128 stands for zero in the data rows.
Here are some points:
172 165 201 134 208 099 023 154 135 114 060 099 141 168 194 119
130 176 221 181 175 078 062 174 105 178 099 089 115 227 137 149
147 151 133 118 132 137 136 116 133 112 092 095 124 129 145 130
103 137 106 122 128 122 092 148 094 137 179 129 125 163 123 123
081 127 066 150 076 126 244 135 082 173 255 193 124 099 012 131
127 159 163 147 144 107 077 151 113 129 100 123 097 150 155 138
171 130 140 118 133 148 110 103 178 100 019 088 132 111 172 145
146 135 137 139 147 136 057 138 119 119 105 106 128 153 156 143
081 154 161 193 152 071 145 152 126 165 150 105 092 183 068 140
137 182 138 152 142 125 131 156 121 134 151 116 123 166 127 113
065 191 221 222 164 000 021 223 082 193 229 126 082 255 079 192
157 130 172 129 154 117 106 131 138 119 072 107 138 143 141 096
085 136 151 154 147 094 092 149 090 155 198 127 109 172 078 152
142 101 144 093 133 188 168 085 184 104 000 120 129 082 147 106
161 118 111 100 130 152 116 124 142 104 114 138 146 098 158 127
172 114 116 089 125 167 141 097 167 099 075 114 152 091 156 099
092 103 098 128 116 125 145 103 129 144 139 140 134 119 095 133
144 153 180 120 161 110 052 162 148 120 090 067 156 164 193 165
141 152 162 131 171 100 078 138 124 134 103 089 121 154 147 139
174 166 194 099 188 099 029 166 149 110 035 103 113 152 176 100
134 187 223 222 145 030 102 170 156 098 105 128 094 150 133 202
107 094 101 106 105 145 203 096 121 115 179 151 142 086 098 117
160 139 170 123 151 106 072 184 096 113 127 099 100 171 168 124
125 113 165 147 144 132 050 166 107 113 112 072 121 145 191 091
138 109 121 106 135 132 126 114 119 123 137 141 143 131 133 119
144 172 204 154 191 083 053 145 172 103 034 119 096 151 172 120
137 169 177 111 179 118 048 170 133 129 025 067 128 194 172 095
072 024 000 104 000 208 255 032 117 147 250 207 130 022 035 123
136 100 079 095 103 152 179 096 122 128 186 198 137 074 098 114
112 158 160 155 161 098 046 181 091 151 194 150 128 200 085 158
145 119 069 105 112 163 200 071 146 128 127 144 126 067 137 115
111 152 128 141 122 117 126 145 143 142 099 128 097 148 137 137
150 092 114 053 123 222 255 069 200 093 020 207 120 020 163 008
136 113 098 125 101 143 186 112 156 152 112 132 158 104 109 135
Here are 24 more points, each followed by its number:
105 132 136 129 134 111 108 126 115 144 158 117 131 137 124 138 0
187 158 202 148 184 124 061 111 173 106 000 079 088 100 252 099 1
099 183 244 170 207 033 000 198 117 138 091 047 129 255 152 167 2
140 131 135 128 131 128 109 128 134 117 131 118 135 129 137 149 3
255 114 171 122 140 142 000 102 169 016 094 044 246 055 219 194 4
122 164 142 126 190 073 006 177 109 118 145 050 132 196 115 135 5
142 153 157 168 120 086 088 150 158 092 087 128 110 150 162 129 6
128 135 148 097 155 119 122 140 124 133 138 124 135 154 122 110 7
037 149 166 189 167 040 094 189 052 177 219 094 111 238 074 196 8
104 156 147 161 186 081 050 199 092 147 202 117 107 232 120 154 9
169 153 170 108 166 128 089 141 148 136 078 086 167 139 162 119 10
130 072 117 143 141 145 139 116 081 134 219 145 159 126 078 104 11
085 097 106 148 103 142 172 117 150 137 105 142 104 110 109 114 12
190 189 107 120 124 156 140 105 160 147 122 100 121 164 126 117 13
195 127 124 095 154 148 039 120 139 043 122 093 149 143 153 114 14
153 110 122 098 107 163 149 100 144 100 106 130 143 110 143 120 15
148 168 143 109 165 131 095 180 141 124 124 141 127 155 134 126 16
075 108 099 133 089 125 169 122 108 160 201 144 136 135 079 146 17
177 174 229 153 214 074 013 183 143 119 064 067 120 181 168 147 18
090 136 133 130 127 121 114 105 097 154 170 157 138 141 118 150 19
176 153 140 107 125 163 198 108 180 108 000 096 116 088 163 069 20
130 115 095 122 110 140 185 075 163 131 114 142 141 088 101 122 21
176 125 115 102 129 141 137 112 125 121 107 105 154 136 114 109 22
175 076 089 091 098 198 205 064 192 086 070 155 138 029 167 111 23
Which of these numbered points is nearest to each point below by angle, seen from the average point of the first points? Its number follows each.
131 139 134 136 126 103 098 141 129 138 120 105 133 154 127 152 > 5
053 100 051 141 046 132 230 117 083 181 255 198 124 109 056 152 > 17
139 163 160 147 151 067 098 147 162 116 113 120 110 137 163 145 > 6
172 181 222 161 208 072 034 185 134 094 047 095 113 182 177 131 > 18
117 125 144 149 152 098 046 147 113 141 150 106 153 180 109 152 > 5
146 166 176 154 165 111 003 190 064 092 173 102 119 170 159 165 > 5
122 114 118 093 130 163 172 115 104 117 194 176 142 104 123 092 > 11
131 143 139 135 136 116 141 126 161 134 073 118 110 144 135 102 > 20
178 165 204 063 183 177 115 149 107 143 021 118 161 111 216 133 > 10
154 132 150 113 127 134 088 140 136 104 109 121 128 131 164 124 > 14
059 099 070 148 089 109 198 122 075 149 255 161 125 106 048 170 > 17
044 103 028 144 046 145 225 103 093 173 255 194 111 123 065 156 > 17
123 157 195 165 200 098 046 176 143 156 090 078 110 223 100 108 > 2
073 075 065 202 052 139 232 087 215 181 028 077 120 096 098 165 > 12
169 100 139 058 153 208 163 096 181 079 003 098 148 118 142 041 > 20
140 134 159 077 176 139 046 155 077 126 167 119 156 153 165 115 > 7
111 136 154 114 124 114 097 146 140 121 120 120 119 132 149 117 > 6
214 119 113 089 161 162 118 121 146 076 018 068 166 123 150 106 > 22
077 101 023 138 065 091 231 102 103 187 255 189 146 144 000 133 > 17
105 135 100 161 083 116 191 108 104 153 176 144 124 131 072 152 > 17
081 111 038 160 048 140 225 117 091 155 228 175 090 114 074 167 > 17
129 152 147 146 105 118 142 121 103 128 167 171 135 120 151 149 > 19
Here are 24 other points, each followed by its number:
065 102 111 221 082 072 165 137 152 188 187 089 136 159 031 188 0
200 149 193 172 178 093 001 166 170 112 055 053 165 167 185 170 1
195 143 187 106 171 135 046 135 151 082 045 096 137 131 198 118 2
177 136 174 160 124 123 110 117 182 095 021 086 124 112 169 134 3
119 146 145 133 122 097 143 177 140 183 092 109 157 150 127 106 4
152 131 142 127 140 141 096 114 157 091 066 104 128 087 174 103 5
167 141 187 140 155 115 099 125 139 077 097 128 120 100 174 118 6
132 129 130 146 137 125 130 137 131 142 131 131 121 143 107 117 7
071 068 004 100 037 187 255 057 127 145 208 197 124 052 066 111 8
070 107 096 146 062 112 192 124 118 164 224 154 120 127 072 140 9
088 158 172 183 141 065 089 180 141 152 100 083 098 167 102 143 10
132 181 203 160 194 071 056 173 104 129 104 071 126 204 136 135 11
073 139 146 168 189 069 009 185 045 163 218 107 159 216 077 167 12
150 125 113 103 114 161 105 097 117 129 185 143 127 099 119 134 13
115 098 111 123 106 133 172 108 135 150 143 157 120 088 110 113 14
123 137 148 138 157 131 110 119 140 122 093 104 131 161 137 129 15
177 152 161 134 122 153 205 112 199 107 000 115 102 092 171 082 16
154 147 127 130 168 140 047 158 090 124 160 111 136 184 155 145 17
095 115 096 180 081 113 158 146 082 168 226 151 106 140 075 138 18
146 116 167 135 161 138 088 133 152 110 059 096 113 125 156 132 19
174 137 161 102 166 145 072 119 156 080 040 096 143 112 192 107 20
148 169 158 179 121 092 093 148 088 124 225 081 135 221 089 139 21
000 115 042 181 077 092 231 124 042 219 255 253 103 163 000 146 22
172 144 132 106 135 164 131 122 147 100 062 118 139 110 191 100 23
Which of these numbered points is nearest to each point below by angle, seen from the average point of the first points? Its number follows each.
107 137 181 173 153 110 074 150 163 118 048 081 137 184 138 112 > 15
150 156 142 123 128 136 155 120 096 111 129 176 114 077 156 128 > 14
134 109 122 151 110 134 082 147 100 132 139 137 112 135 160 158 > 17
124 112 087 131 079 150 219 085 169 129 087 155 118 075 131 132 > 14
112 125 115 138 117 112 158 135 127 138 150 136 120 130 100 133 > 9
122 136 087 153 108 112 118 129 096 132 206 119 154 164 073 137 > 18
169 096 117 099 082 175 232 084 137 072 118 214 104 028 184 070 > 14
124 116 125 149 112 131 102 122 137 131 122 118 125 144 140 128 > 0
135 107 098 100 131 134 081 114 088 126 198 141 159 111 151 146 > 13
216 134 123 046 124 213 187 092 185 059 000 091 182 049 210 065 > 23
165 132 152 102 162 162 099 114 172 083 035 128 120 111 191 107 > 20
126 145 169 148 172 098 057 170 137 122 093 087 114 174 135 124 > 11
178 148 163 172 122 126 113 127 158 097 056 096 130 108 154 162 > 3
147 120 120 112 126 152 095 119 132 108 129 135 124 110 129 154 > 13
094 142 129 155 151 101 085 169 100 173 162 107 118 166 101 140 > 12
097 178 156 137 181 095 052 188 058 149 199 104 132 220 102 157 > 12
154 107 108 081 122 183 153 084 165 103 033 112 124 075 182 114 > 23
150 108 128 098 114 130 183 112 205 096 037 116 139 104 157 126 > 16
206 185 204 125 179 133 039 147 157 078 008 087 111 131 213 132 > 2
144 145 157 134 132 108 071 152 144 138 081 110 145 157 142 141 > 1
155 099 142 139 140 128 122 140 144 166 120 127 124 116 117 077 > 7
126 162 163 134 172 077 053 164 098 136 192 145 129 161 108 155 > 12
